128 stands for zero in the data rows.
Some points, one per row:
[138 115 168 125 149 129 160 152 107 118 122 167 113 107 170 104 108 123 190 143  87 120 106 156 118 159 140]
[121 103 117 125 140 139 152 121 125 127 126 132 113 135 159 126 139 122 139 124 130 106 110 133  95 137 104]
[113 167 166 120 137 125 120 166 143 144 134 126 160 133 106 152 107 115 103 165 142 155 138 134 143 104 138]
[126  87 110 160 102 113 114  98 125 138 135  97 133 121 143 133 157 150 107 118 140 104 149  79 120 104 108]
[137 117 117 144 128 121  65 107 148 132 142  84 136 135 117 150 159 152  76 132 155 126 140  90 171  75 118]
[114 183 180 116 149 121 114 180 186 116 158 117 181 148  83 150  84  97  80 191 162 159 145 125 158  99 125]
[119 131 142 109 116 115 159 143 139 112 156 123 158 127 143 122 115 119 121 141 115 145 129 125 130 129 118]
[125 170 130 116 109 107 104 150 145 122 135 126 147 134  94 155 117 137 101 139 124 148 155 125 171 134 168]
[135  51  80 135  90  98 154  82  88 137 133 146 100 102 202 106 168 160 172  75  81 115 119 125 107 143 121]
[114 153 161  72 173 131 176 183 102 117 115 163 107 111 131 125 102 104 175 124  89 148 124 197  85 134 145]
[124 107 111 148 106 129 149 103  92 143 134 119 136 138 152 122 149 121 138  99 115 123 112 120 120 127 129]
[127 187 152 107 120 103 105 168 157 122 141 131 151 134  87 154  92 130  93 159 132 148 157 133 175 124 168]
[110 152 143 128 161 149 106 150 171 127 117 128 131 141  87 156 116 110 105 149 164 129 127 135 125  99 117]
[111 144 114 129 116 136  97 133 141 130 110  92 131 135 122 134 157 132 105 143 120 147 134 102 125 117 106]
[125 153 171 105 172 138 142 172 164 120 139 145 133 131 116 146  86 109 130 173 145 116 124 151 114 139 112]
[139 144 162 114 153 133 161 149 104 130 113 172 100 116 138 111 106 112 182 149  99 117 122 171  99 176 146]
[117 152 148 128 162 142 102 148 176 117 122 132 134 138  81 164 110 122  99 152 174 135 140 129 129  92 114]
[121 159 131 125 139 153 122 140 164 133 121 135 141 132 102 146 103 126 112 123 145 151 138 123 141  86 124]
[121 115  93 141 122 139  93 112 134 134 103  96 118 129 108 141 145 144 102 101 141 134 145  99 125  79 133]
[146 132 139 140 137 126 119 130 119 123 129 125 102 131 132 140 117 130 138 127 123 127 108 122 126 124 119]
[106 161 136 104 142 121 112 158 164 134 122 125 127 131  85 158 109 129  83 141 159 157 149 116 146  82 154]
[119  73 107 117 128 135 166 116  84 140 118 121 110 121 179  97 149 135 164  93 103 123 101 129  98 136 133]
[134 126 134 120 150 108 165 154 112 148 116 165 140 132 140 106  99 110 167 131 123 118  99 153  96 168 127]
[120 140 141 119 122 126 131 144 150 114 153 107 157 135 108 128 113 118 106 156 145 137 131 107 140 114 121]
[137 178 156 106 155 118  97 168 180 112 133 152 139 132  65 148  72 121  91 177 177 130 139 132 163 106 139]
[128  90  92 119 125 136 128  93 137 129 120 113 115 146 118 133 147 147 120  98 161 105 123 108 111  98 102]
[136 101 123 134 119 123 172 110  95 129 117 145 107 137 146 104 131  94 175 105  87 109 105 146 108 165 121]
[146 149 148 121 150 147 148 142  94 122 124 147 115 138 143 112 126  94 155 146 117 120  93 161 113 171 148]
[130 151 151 109 124 114 111 136 137 116 139 132 142 117 108 118 122 128 116 140 139 158 149 143 148 101 143]
[120 147 146 115 128 118 142 158 157 115 155 120 162 132 115 127 107 111 100 156 137 143 127 120 139 115 115]
[152  68  83 141  76 107 160  82 101 120 141 149 105 110 162 108 145 142 141  93 121  95 112 116 123 149 125]
[125 184 144 108 118 115 112 157 150 121 141 128 144 132  91 153 106 128  98 154 121 149 153 134 164 131 163]
[148 155 144 116 152 119 141 149 116 131 105 149 135 157 111 107  99  89 154 133 124 125 104 155 113 166 141]
[115  94 104 124 120 135 160 120  88 130 114 133 104 111 150 107 151 137 159  89  95 131 128 148 100 121 134]
[134 156 129 128 126 132  99 128 170 116 126 111 153 145  94 152 111 135  75 150 167 124 152  95 155  95 121]
[140 140 112 148 126 155  87 118 128 127 134  85 122 147 111 134 144 132  89 144 162 113 110  92 138 123 133]
[131 106  86 180 103 129  55  77 147 143 120  89 141 138 120 138 181 160  78 116 168 124 141  70 163  89 131]
[132 163 158 103 155 130 125 157 150 123 120 123 116 143 104 130 116 117 139 133 114 147 131 142 136 119 130]
[110 129 141 112 144 129 105 160 151 130 142 128 131 136 123 135 137 133 135 137 125 161 119 136 133 101 125]
[128 147 143 117 144 122 176 152 104 118 127 170 136 125 155 121 111 118 169 121  75 127 124 192 109 177 135]
[121 145 158 129 131 130 130 142 127 142 126 122 155 136 122 144 120 113 118 152 130 124 131 120 131 115 133]
[129 147 169  99 152 118 149 170 140 131 152 163 146 114 138 142  89 110 149 147 117 137 126 158 129 171 133]
[122 141 156  72 171 117 193 165 113 115 125 179 119 137 129 125  96  95 175 135 111 124 114 187  74 159 118]
[131 130 124 110 132 107 151 140 100 122 141 165 118 107 158 107 153  99 157 119  91 152 113 185 114 188 138]
[127 145 103 128  88 107 107 114 130 131 141 110 138 123 115 141 138 147  88 122 124 134 155 111 161 130 157]
[141 123 130 135 138 128 111 118 126 119 132 125  93 132 123 138 126 125 134 124 133 125 116 116 111 115 117]
24 more points follow, each with its number after it:
[124 143 121 133 135 140  99 122 140 129 105 129 131 131 114 123 116 155 138 119 133 142 144 125 141 117 165] 0
[137 155 148 113 147 122 130 147 144 121 129 141 143 134 106 138 102 115 115 149 134 125 138 136 132 124 127] 1
[136  94  86 145  85 105 126  87  89 128 138 121 119 111 159 110 184 133 127  85 105 138 130 133 127 158 131] 2
[143 139 142 102 134 114 153 150 119 115 139 174 112 112 128 118 102 122 154 139 114 119 116 162 133 154 142] 3
[150  87  79 143  97 108 137  83 102 123 128 134 108 105 150  96 146 134 138 101 125  93 128 122 111 145 126] 4
[122  88 115 123 118 131 141  94 126 125 155 120 117 123 154 122 143 153 131 110 143 109 134 120 125 131 133] 5
[123 163 169 108 176 142 110 171 137 137 120 135 117 111  97 138  86 125 128 151 157 150 133 136 141 109 152] 6
[142 122 106 133 109 126 114 101 135 119 129 120 134 138 129 138 142 145 112 117 130 122 143 102 143 119 121] 7
[131 116 116 160 117  99 102 120 165 124 141 119 152 133 121 130 138 143  92 125 158 130 139 126 139 121 130] 8
[137 108 115 126 100 118 125  97 115 123 131 123 122 111 136 106 151 145 123 101 118 139 142 132 136 106 136] 9
[140 186 181  90 167 130 130 172 162 111 127 156 155 150  84 150  78 107 116 173 140 131 147 152 144 127 137] 10
[116 119 103 150 100 117 107  99 144 127 131 124 146 116 136 146 165 142 101 129 129 133 153 129 145 109 120] 11
[131 104  91 162  92 115 111  89 124 133 124 104 114 152 116 125 145 120 118 103 133 122 126 100 141 125 123] 12
[131 105 110 132 121 140 145  99 109 127 149 152 102 115 162 125 136 132 175 111  94 121 109 150 128 157 123] 13
[121 116 127 127 103 127 144 125 132 122 163 112 161 128 131 124 126 118 112 135 128 137 122 115 127 118 113] 14
[122  75  72 155 105 138  83  85 140 143 119  58 133 149 120 121 162 166  75 103 172 116 128  56 146  75 128] 15
[136  95  73 175  95 135 113  87 122 139 121  98 116 130 128 123 148 140 103  95 139 105 130  84 125 131 117] 16
[137 167 180 101 164 121 114 153 142 125 155 131 131 139 115 145 111 118 119 161 134 137 134 143 156 101 127] 17
[126  93 100 157 120 150  95  89 159 136 125  93 126 141 127 143 151 154  87 121 173 106 127  77 121  89  90] 18
[121 113 101 138 113 153 135 112 110 130 105 124 108 122 135 123 147 133 142  82 109 132 119 125 111 119 132] 19
[107 135 135 135 119 150 111 133 111 132 132  99 135 124 140 143 138 139 130 140 110 128 136 114 117 124 125] 20
[135 151 161 112 152 130 163 153 121 120 119 148 106 126 133 110 116 111 171 120  79 149 116 172 126 146 133] 21
[137 111 116 111 110 144 171 106  83 134 111 131  93 126 148  97 152 122 172  91  88 110 117 151  90 164 128] 22
[123 103 110 149 128 149 138  96 125 137 129 116 121 130 148 128 144 136 127 116 141  99 118 113 105 132 108] 23
Which two of these numbered points are nearest to each point below, ignoring the 2 directions in which the first points spread most? Their numbers follow each, nearest first.
[138 120 131 129 130 119 102 109 120 129 145 106 124 132 134 138 147 136 107 126 124 127 141 118 157 102 125] > 17 1
[136 162 169  93 150 121 180 160 113 113 125 178 139 123 133 124  89  95 164 143  89 142 134 176 117 159 134] > 7 1
[144  72  86 168  81 107 121  69 125 115 153 127 127 125 151 120 160 160 145  86 121 110 144 118 127 145 127] > 8 7
[127  76  92 142  93 118 129  91 134 134 116 111 128 114 148 118 154 157 110 105 138 114 138  99 112 108  90] > 1 18
[143 145 142 135 142 125  94 139 159 116 104 141 156 145 107 129 117 134 111 158 148 110 149 116 140 143 136] > 10 1
[131 148 164 114 152 117 175 154 112 120 120 167 118 141 124 109  94  71 178 137  89 127 112 181 117 167 131] > 12 1
[135 117 112 114 116 105 158 121  83 130 143 158 118 101 171 107 158 110 156  96  88 147 114 173 116 180 137] > 2 11
[117 138 146 117 130 109 154 133 121 123 131 173 143 105 157 129 143 113 156 138  88 147 138 188 126 152 134] > 11 2
[123  73  88 145 110 136 119  96 128 139 123  78 125 143 142 122 157 152 103  99 145 111 116  75 127 102 126] > 15 23
[137 123 135 141 131 139 124 114 138 123 143 139 128 125 144 134 118 136 144 140 114 124 121 137 146 148 120] > 13 7
[132 157 156 127 161 124  91 158 164 117 105 142 156 147  94 134 107 129 113 168 153 118 151 125 142 140 141] > 10 1
[114 190 160 105 158 136  81 175 177 125 109  98 136 155  77 156 120 112  85 176 148 149 145 112 144 114 112] > 22 20
[132 146 121 122 129 106 118 138 125 122 140 134 132 121 126 128 143 114 111 126 124 160 130 148 138 151 137] > 2 11
[132  86 100 155 106 112 138  97  95 142 145 119 137 128 166 101 158 117 125  99 134 115 106 120 120 148 145] > 8 14
[133 156 127 140 140 152  77 132 145 126 128  88 123 145  94 145 129 131  78 160 176 120 122  91 137 114 133] > 23 16
[134 154 146 119 146 125  71 127 151 127 152 102 135 142 103 157 134 132  80 148 152 134 145 104 176  75 124] > 17 1
[122 160 146 124 155 133  98 144 156 121 109 134 136 129  98 136  98 144 134 134 142 151 150 135 140 111 163] > 0 6
[122 162 166  92 149 117 123 161 141 114 134 137 138 125  96 121 105 119 116 154 141 162 150 155 146  96 152] > 9 21
[136 181 163 115 161 151 115 162 131 116 128 125 125 145  98 127 103 106 118 168 146 125 112 144 134 142 147] > 22 16
[147 112  99 128 101 115 133 112 123 121 138 159 108 116 132 120 127 145 138 115 125 120 115 138 148 144 138] > 3 4
[123  78 109 121 134 143 165 121  89 142 117 120 112 125 163 102 138 136 150 105 111 119  97 121 110 126 125] > 15 1
[131  96  88 139 105 154 144 102 101 121 105 140  94 118 156 116 155 140 154  79 107 112 104 123 106 132 122] > 19 22
[123 119 149 111 159 139 134 139  98 137 124 153  96 101 140 121 115 132 168 111 128 137 119 140 115 132 149] > 6 0
[134 108  89 145 100 133 111  91 127 139 126  94 104 128 131 118 167 145 118  85 111 142 120 104 146 102 117] > 21 19
[123 142 145 123 162 152  78 144 153 142 120 106 119 118  81 145 102 144 107 137 189 146 141 100 147  82 143] > 6 15
[144  84  91 139  94 110 154  94  90 124 127 147 117  95 172  84 156 129 163 102 106 107 119 140 103 164 130] > 4 3
[112  84 108 113 116 114 140 132 105 135 139 152 114 109 168 114 169 135 166 103  90 155 104 154 109 125 125] > 9 11
[119 159 148 123 151 134  95 137 157 122 108 134 140 138 105 130 101 156 133 141 138 150 154 133 152 116 164] > 0 21
[123 113 152  98 142 121 165 131 130 118 155 150 111 122 149 124 111 135 152 128 130 114 131 157 116 146 144] > 5 3
[129 181 159 125 149 120 117 155 164 131 124 102 149 122  84 145  75 146  81 164 151 132 165 112 135  94 119] > 1 10
[138 158 126 126 138 113  80 140 171 118 131 103 137 128  71 135 102 137  80 161 182 122 153 110 148 101 135] > 4 1
[130 157 176 111 163 116 135 165 136 116 107 177 146 132 123 119 106 113 160 158 117 124 139 167 119 170 146] > 10 1
[154  83  93 124  98 108 176  96  90 121 144 179  98 106 170 101 133 129 173  90  99 103 102 158 120 159 127] > 3 4
[123 148 145 107 154 145 162 163 113 119 104 168 102 119 130 129 108 110 170 121 100 133 107 172  96 146 138] > 19 22
[115 120 115 148 104 156 114 115 104 130 123  87 131 132 142 137 149 151 124 121 112 120 135 102 107 125 121] > 20 22
[115 150 156 124 132 120 114 156 181 115 157 101 175 146  92 142  99 122  76 170 160 143 137 110 153 100 109] > 14 1
[118 145 108 142 125 158  95 128 154 129  94  94 126 136  87 149 131 137  94 110 148 143 131 100 145  80 126] > 19 22
[102 190 189 106 162 157 129 185 126 124 117 122 138 129 107 150 101 117 132 175 113 147 141 149 111 126 134] > 20 19
[119  88 112 132 128 132 125 125 123 138 124  99 126 140 142 111 137 142 123 116 136 119 111 104 128 110 135] > 15 1
[123 124 114 103 142 129 132 125 154 121 130 130 124 146 103 139 119 130 112 127 162 121 131 126 110 109 104] > 18 1
[139 129 146 124 143 116 135 142 121 121 106 164 140 137 146 108 131 124 160 137 103 108 137 149 124 175 141] > 10 7
[146 134 110 130 111 117 106 119 155 117 136 136 122 127 101 140 112 142 100 138 159 115 136 111 158 117 130] > 3 4
[130 163 151 153 148 128 101 154 180 137 116 123 144 156  95 121  69 114 101 152 177 135 131 104 129 117 123] > 16 18
[134  77  96 152  97 118 136  84  87 144 151 118 128 129 160 100 170 128 126  91 135 114 109 118 125 143 140] > 8 1
[139 165 137 129 146 118 118 144 151 121 126 133 152 138 120 150 104 138 104 128 132 130 147 152 138 138 140] > 7 1
[126 157 140 101 112 105 167 154  96 124 140 165 129 106 141 125 124 114 153 137  72 142 126 179 142 173 164] > 2 9
